Each path below is one point turned by a fixed rotation once a step. After each direction that follows a path, write how fast that rotation turns it, in degrees each step (0 if it stays still).
Each turn is a multiple of 5 degrees from 10 to 175, or 0.
Each row of a path follows its step; steps can be skipped.
Rotation 1:
step 0: -2.657	0.207	-3.425	3.652	1.170	-1.061	2.830	-0.325	-0.437	0.643	1.235	2.034	-3.476	-1.975	1.471	-0.118	-1.276	-1.852	-4.500	5.370	5.221	0.224	2.842	4.966	-0.386
step 1: 3.040	-4.657	-0.594	-6.897	0.771	-1.859	-0.166	-2.589	1.781	-0.007	1.255	0.358	2.897	-4.366	4.049	-2.140	-2.092	-1.478	1.237	-0.969	-3.647	-1.841	-1.466	-3.145	0.734
step 2: 1.179	-0.968	-6.385	2.467	-4.256	3.463	-1.651	5.559	1.388	1.423	1.009	-2.415	-1.166	3.667	-2.167	2.818	-0.838	-0.553	-1.550	1.357	3.424	0.461	0.212	-3.036	-1.450
step 3: 1.997	4.524	2.458	0.032	-0.281	-5.307	3.489	0.578	-0.886	-3.098	0.117	5.021	-0.015	-0.168	2.375	-4.358	-2.287	-2.728	-2.493	-1.838	-0.511	1.914	2.110	-2.522	3.482
step 4: -0.021	-1.556	0.156	-0.282	-0.843	5.577	0.440	-0.003	4.258	5.505	4.386	-0.553	-5.647	-1.313	2.484	-1.999	0.240	-2.451	2.074	0.372	-0.135	-1.421	-2.877	3.022	-2.519
step 5: -1.871	1.535	-2.959	-3.571	0.538	-0.948	-0.351	-1.335	2.216	-2.332	-2.791	-0.646	2.446	-2.473	0.507	2.822	-2.448	-0.837	-4.957	3.779	4.189	-2.863	1.528	-2.307	5.650
step 6: 2.611	-5.219	-3.077	0.392	0.148	0.545	-0.465	3.077	-6.736	-0.311	1.859	1.948	-1.893	1.723	3.157	-3.226	-2.909	-2.591	3.945	-1.746	-0.956	-1.315	-1.902	-2.848	-1.120
step 7: -1.633	1.828	-0.651	0.777	-1.053	-0.925	-0.423	0.137	7.926	-2.442	2.446	-0.776	-1.393	3.692	0.496	0.136	-0.504	-1.392	-7.443	-0.910	0.092	2.805	-0.222	-1.847	-3.241
step 8: -1.617	1.433	-0.239	-3.886	-2.217	-2.222	3.697	3.680	-2.551	3.940	1.722	-0.927	-0.290	-3.735	0.222	-4.627	2.112	-4.161	2.333	-0.460	1.672	-1.422	1.183	1.640	5.310
step 9: 2.335	-2.851	-1.106	0.824	5.019	6.199	0.554	-0.944	2.329	0.937	0.627	3.208	-0.663	-3.441	-0.115	0.805	-6.254	-0.552	-3.248	1.970	2.251	0.572	0.615	-0.867	-3.435
step 10: 1.702	-1.006	-2.705	-4.399	-2.616	-6.306	-4.228	1.333	1.678	-2.171	2.122	-0.806	-0.299	2.543	5.588	0.984	0.673	-0.516	2.285	3.751	1.297	0.228	1.026	-1.928	2.872
step 11: 3.164	-1.537	-4.407	2.886	-3.589	2.381	5.678	2.606	0.620	0.295	-2.471	1.281	-0.786	1.246	-2.080	-3.314	-0.879	-2.974	-3.687	-4.007	-1.827	-3.297	-1.302	0.256	-1.784
0.751	-0.244	0.788	-0.369	1.158	-1.456	-0.727	-0.549	1.959	-1.531	-0.123	0.367	0.456	-0.926	-1.657	0.389	-1.281	-0.714	0.178	-1.848	-0.213	0.354	-1.046	-0.220	1.868 -> 170
-0.356	0.782	2.721	-1.125	1.311	1.180	0.314	0.845	0.976	1.301	-0.075	1.619	-0.921	-0.045	-0.511	-0.639	0.151	0.084	0.325	1.054	1.322	-0.044	0.798	1.361	0.868 -> 80
0.022	-1.520	-0.241	2.195	0.288	0.175	0.221	0.844	0.694	1.232	1.473	-0.219	0.942	0.654	0.566	-0.559	-0.038	1.077	1.301	-1.817	1.494	-1.659	-0.263	0.719	0.641 -> 160
0.480	-0.976	1.613	-1.071	-0.214	-0.574	1.935	0.286	-0.557	-1.288	-0.103	-2.160	-1.098	-0.553	1.432	-0.760	0.200	1.391	0.790	-0.334	-0.068	0.174	0.932	-1.073	1.297 -> 155
0.706	0.495	-0.556	0.173	-0.589	-2.418	0.721	0.384	-1.854	0.117	-1.648	0.240	-0.611	-0.378	-1.174	-0.115	0.646	-0.274	-1.080	-0.197	2.397	-1.267	-0.002	0.925	0.622 -> 135
-0.918	2.119	-0.515	0.527	0.800	-0.817	2.053	-1.411	0.473	1.268	1.254	-1.671	-0.653	-1.224	-0.293	-0.208	-0.772	-0.503	0.179	0.007	-1.123	-0.559	-0.151	1.492	-0.153 -> 90
0.439	1.225	0.136	1.649	1.429	0.228	-0.463	0.236	-2.210	-1.202	0.663	0.621	-0.453	-0.288	0.883	0.489	-2.321	-0.038	0.801	-0.343	1.109	1.627	0.991	0.087	-0.303 -> 115
